The rows below come in pairs that one turn or mirror swaps. Which row does each named row swap with?
The rows were stretched afterwards, more along some directions than others.
diga: [136,-214,-110,219,-4,259,-7,280,92,-112,38,121,-102,-176,92,-123,119,-33,157,-15,103,-33,37,-25,-256,-97]
Zib: [216,-222,99,143,-13,216,-21,161,-27,-127,146,307,-112,-285,105,-103,75,-90,165,102,52,97,215,-11,-189,-50]
nalit: [60,-159,-25,147,-30,81,-96,119,116,-65,-45,101,-56,-112,154,-133,142,-43,175,57,52,-16,166,-41,-163,-35]
Dibil: [135,-68,-87,265,-89,193,19,184,-41,-138,253,266,-52,-148,3,-73,26,-178,18,-93,13,194,21,-58,-228,-83]
dol: [110,-186,-7,161,34,152,37,149,46,-54,145,117,-45,-239,34,-153,-3,82,278,104,86,-39,131,42,-161,-98]
gusa: [37,-74,-127,268,-109,142,127,176,64,-30,51,107,-94,-124,10,3,-4,67,216,-28,81,-12,56,-147,-184,-271]
Lilop: [-27,-92,-61,266,12,145,113,183,162,57,-23,38,-73,-168,-2,-69,-15,-11,249,32,134,-19,22,-32,-147,-265]
pefu: [55,-134,47,165,39,211,66,142,157,130,154,112,-223,-181,95,-84,119,-114,77,9,127,78,85,34,-244,-278]
Bomu: [-18,-279,-104,202,48,295,120,149,138,70,114,236,38,-225,12,-67,-124,-22,193,73,66,51,-71,37,-207,-193]
vap: [130,-121,-75,197,-198,191,-45,168,13,-124,175,304,-70,-127,82,-106,142,-11,-12,-81,37,87,126,-132,-274,-125]
panut: [91,-158,-30,252,-131,223,47,290,30,-53,218,207,-155,-141,158,-122,-2,-96,110,42,36,131,121,1,-280,-97]
vobi: [136,-128,53,30,41,224,-76,135,-47,-73,202,163,-109,-136,148,-39,-30,-46,-66,-57,39,-76,48,107,-273,-138]
bizo: [159,-172,14,177,22,264,2,172,6,111,286,249,-164,-130,55,-61,-73,-71,173,85,-46,66,3,86,-300,-202]
vivun: [63,-108,-14,159,18,134,-52,174,-36,-37,160,148,-202,-207,79,-116,26,-183,298,83,23,94,127,9,-264,-107]
Rinar: [50,-157,-199,194,10,155,-5,197,105,-68,-41,79,30,-213,26,-82,62,-63,89,-5,140,-71,-24,3,-191,-134]
seveb: [125,-89,37,51,96,174,-137,157,2,-99,152,132,-103,-134,197,-63,-1,-135,-13,-71,91,-102,50,162,-220,-86]
nat: [-16,-300,-25,171,109,230,102,174,90,37,87,238,-6,-259,73,-71,-86,-43,154,104,100,33,2,82,-194,-176]
modo: [153,-102,64,156,-94,215,-128,208,-25,0,151,106,-170,-121,77,-138,25,-156,149,-14,-11,86,77,79,-347,-26]
raz: [-6,-61,-54,294,-64,167,79,251,103,-88,55,100,-79,-167,18,-90,-2,25,168,-29,101,13,53,-71,-166,-260]
suno: [52,-137,-54,193,-34,146,47,106,90,86,165,146,-187,-83,106,14,107,-85,58,-38,71,59,112,-68,-254,-270]
zugo: [114,-117,75,48,70,203,-110,147,20,-125,79,91,-108,-181,162,-106,40,-78,-18,-2,95,-123,69,118,-229,-51]
liras: [-23,-273,-75,184,104,284,103,186,186,13,72,258,0,-281,57,-108,-90,-69,186,95,107,39,-43,41,-212,-240]
Sevik: [115,-130,44,41,65,238,-74,113,11,-87,176,141,-87,-175,170,-99,-14,-73,-44,-25,54,-68,39,145,-228,-120]
migud: [103,-162,-52,97,-9,235,-88,178,-3,6,229,101,-178,-91,58,-24,24,-58,236,56,-32,-5,124,6,-348,-97]
biba: [56,-230,-55,138,-74,246,13,208,126,-123,105,165,-94,-264,154,-179,55,-29,202,102,102,32,149,-81,-302,-123]
res: [57,-34,-101,273,-94,149,48,153,86,-115,20,70,-81,-109,-59,20,53,-1,157,-16,94,-30,26,-203,-184,-237]
dovo: [-33,-103,-110,263,-79,135,85,205,125,-83,45,113,-37,-132,58,-49,47,82,189,-33,95,-27,61,-197,-181,-282]
vid: [124,-122,88,75,51,238,48,120,108,2,89,209,-123,-214,-1,-41,56,-107,202,95,52,70,45,-29,-161,-132]
vogig: [-18,-123,-121,266,-15,101,35,256,146,-89,-35,83,-34,-147,96,-83,77,82,243,-27,138,-39,110,-136,-144,-230]
kuru: [77,-179,-49,312,-81,247,26,328,115,-70,87,161,-17,-256,132,-176,134,-98,56,3,90,-23,21,-77,-293,-108]
Fupu: [-2,-112,-87,246,-73,111,56,200,100,-52,2,60,-81,-131,47,-60,60,46,240,-36,113,-26,109,-130,-200,-253]
rago: [-38,-226,-19,207,87,238,119,198,138,-103,83,170,12,-269,65,-150,91,69,248,114,104,-64,57,-44,-139,-187]
virer: [65,-134,33,133,17,141,-70,141,50,111,194,117,-269,-93,132,-58,82,-155,101,-54,70,94,171,59,-268,-201]
vudev: [61,-63,128,220,38,203,-11,239,18,-43,191,170,-197,-137,40,-189,-54,-95,40,83,57,79,91,283,-219,-142]
nef: [84,-150,-26,160,-38,159,-5,122,14,128,203,168,-217,-119,123,-19,85,-182,30,-43,55,132,138,10,-245,-209]
nobet: [-70,-105,-64,165,-62,154,19,164,38,-9,212,228,-138,-73,26,-90,-32,-98,116,-26,-19,208,-15,124,-252,-194]
Zur: [7,-26,-13,218,-14,94,29,199,139,-70,32,36,-123,-134,35,-61,37,46,210,-27,105,-44,112,-42,-167,-240]
dakis: [74,-228,42,264,-39,255,-34,230,177,151,77,228,-125,-161,40,-232,-16,-86,197,72,67,182,99,136,-187,-91]
reb: [99,-114,77,71,81,207,-130,179,-30,-99,178,136,-143,-112,173,-106,-13,-98,-19,-25,54,-82,60,196,-247,-114]
kazez: [-18,-178,-49,152,-76,186,-8,117,119,-19,55,39,-40,-33,90,-219,-28,62,73,-1,32,27,37,110,-102,-126]
Topo: [-43,-262,-76,151,58,238,114,154,120,36,106,218,6,-241,43,-82,-73,-15,192,122,80,50,0,25,-214,-200]
fis: [203,-216,-31,262,-49,357,46,297,87,42,174,232,-91,-228,101,-146,-15,-9,152,28,47,113,35,52,-305,-126]
Gile: [93,-48,118,140,92,268,-21,92,70,51,158,223,-171,-135,-62,-5,-48,-278,-6,73,49,75,-79,149,-222,-233]
Til: [83,-121,-13,184,49,177,-8,149,103,151,110,146,-227,-172,54,-50,105,-202,93,-31,90,123,45,57,-226,-235]
Dal: [-23,-293,-38,194,98,300,103,193,159,35,60,246,-49,-293,72,-115,-26,-94,127,123,105,49,-42,58,-261,-190]
sumu: [93,-181,156,118,33,219,14,275,133,-38,117,172,-163,-321,237,-346,69,-67,87,53,107,93,205,190,-116,-98]
Pekad: [121,-238,-57,236,26,264,-1,230,117,83,94,251,-51,-252,55,-250,-37,-182,141,17,-13,229,16,82,-136,-113]
Naz: [95,-112,34,185,23,176,45,135,49,159,159,133,-256,-123,113,-56,47,-120,87,-51,92,78,97,115,-201,-245]
gazem: [-9,-164,-37,282,16,179,79,276,83,-45,51,88,-67,-314,59,-170,103,-116,204,114,131,87,93,158,-146,-130]
zized: [85,-128,7,161,-40,181,-13,118,34,145,182,142,-245,-53,113,-6,81,-150,73,-68,48,89,106,-3,-302,-270]
Kugis: [147,-262,126,114,-14,254,-72,174,102,50,144,181,-198,-319,76,-216,119,-237,124,124,52,114,224,29,-304,-61]
Ripel: [60,-143,-60,144,-67,160,76,122,33,41,138,186,-35,-150,78,-101,7,1,26,100,26,62,96,31,-180,-147]
Pib: [62,-400,-52,248,-65,313,69,182,119,42,50,243,-51,-290,106,-265,113,-94,143,94,60,135,64,-49,-282,-154]
pob: [134,-67,6,205,-155,321,12,156,-8,-34,221,118,-180,-107,-28,-24,-4,-129,51,101,-44,93,57,4,-303,-221]
rarib: [117,-89,86,-1,23,196,-83,171,-24,-118,218,153,-113,-97,171,-53,-3,-21,-70,-71,48,-45,73,119,-219,-105]
Ninug: [50,-212,-52,279,36,312,60,236,128,76,109,84,-124,-203,140,-274,12,-55,181,58,86,28,-7,64,-232,-205]
Suni: [-37,-265,-68,221,104,249,79,211,120,-16,86,224,-14,-267,67,-100,-104,-82,209,114,85,52,-37,112,-218,-168]
lobet: [137,-199,184,62,-41,294,-74,196,132,-91,158,165,-162,-200,166,-313,55,-6,90,88,51,31,150,136,-180,-138]
sar: [78,-176,168,152,122,254,-107,305,140,-7,95,141,-201,-237,295,-284,41,-181,126,66,123,6,87,277,-213,-84]
gep: [45,-217,-66,203,-99,176,-25,297,82,-4,168,178,-108,-152,127,-140,13,-69,286,86,52,134,93,77,-283,-52]
Seze: [103,-65,56,116,-14,172,-51,97,26,50,242,185,-273,-48,84,27,88,-143,51,-51,52,113,165,-40,-295,-255]
Nizag: [-24,-311,-18,139,70,227,85,211,112,-25,96,251,-27,-230,87,-101,-58,-15,160,105,87,73,48,57,-169,-165]
rire: [28,-128,-3,251,-37,288,25,203,198,-27,136,174,-173,-142,31,-191,75,-42,114,7,68,118,38,43,-364,-217]
mulo: [104,-163,-2,76,63,214,-103,150,-27,-99,172,200,-80,-172,149,-77,-5,-96,7,-69,44,-60,34,136,-235,-109]
Ruv: [102,-82,-35,158,-24,155,-26,115,-10,51,171,137,-242,-85,107,6,104,-180,1,-84,63,23,88,-4,-305,-265]
rumun: [57,-55,-48,214,-62,83,-37,220,66,-138,11,33,-141,-116,58,-15,70,-13,226,17,82,-76,128,-129,-210,-187]

Swapped with vogig: Seze
Swapped with nalit: rire
Swapped with Lilop: Ruv
Swapped with reb: Topo
Swapped with Sevik: Suni
Swapped with raz: nef
Swapped with nobet: kazez
Swapped with nat: vobi
Swapped with Gile: Rinar
Swapped with virer: dovo

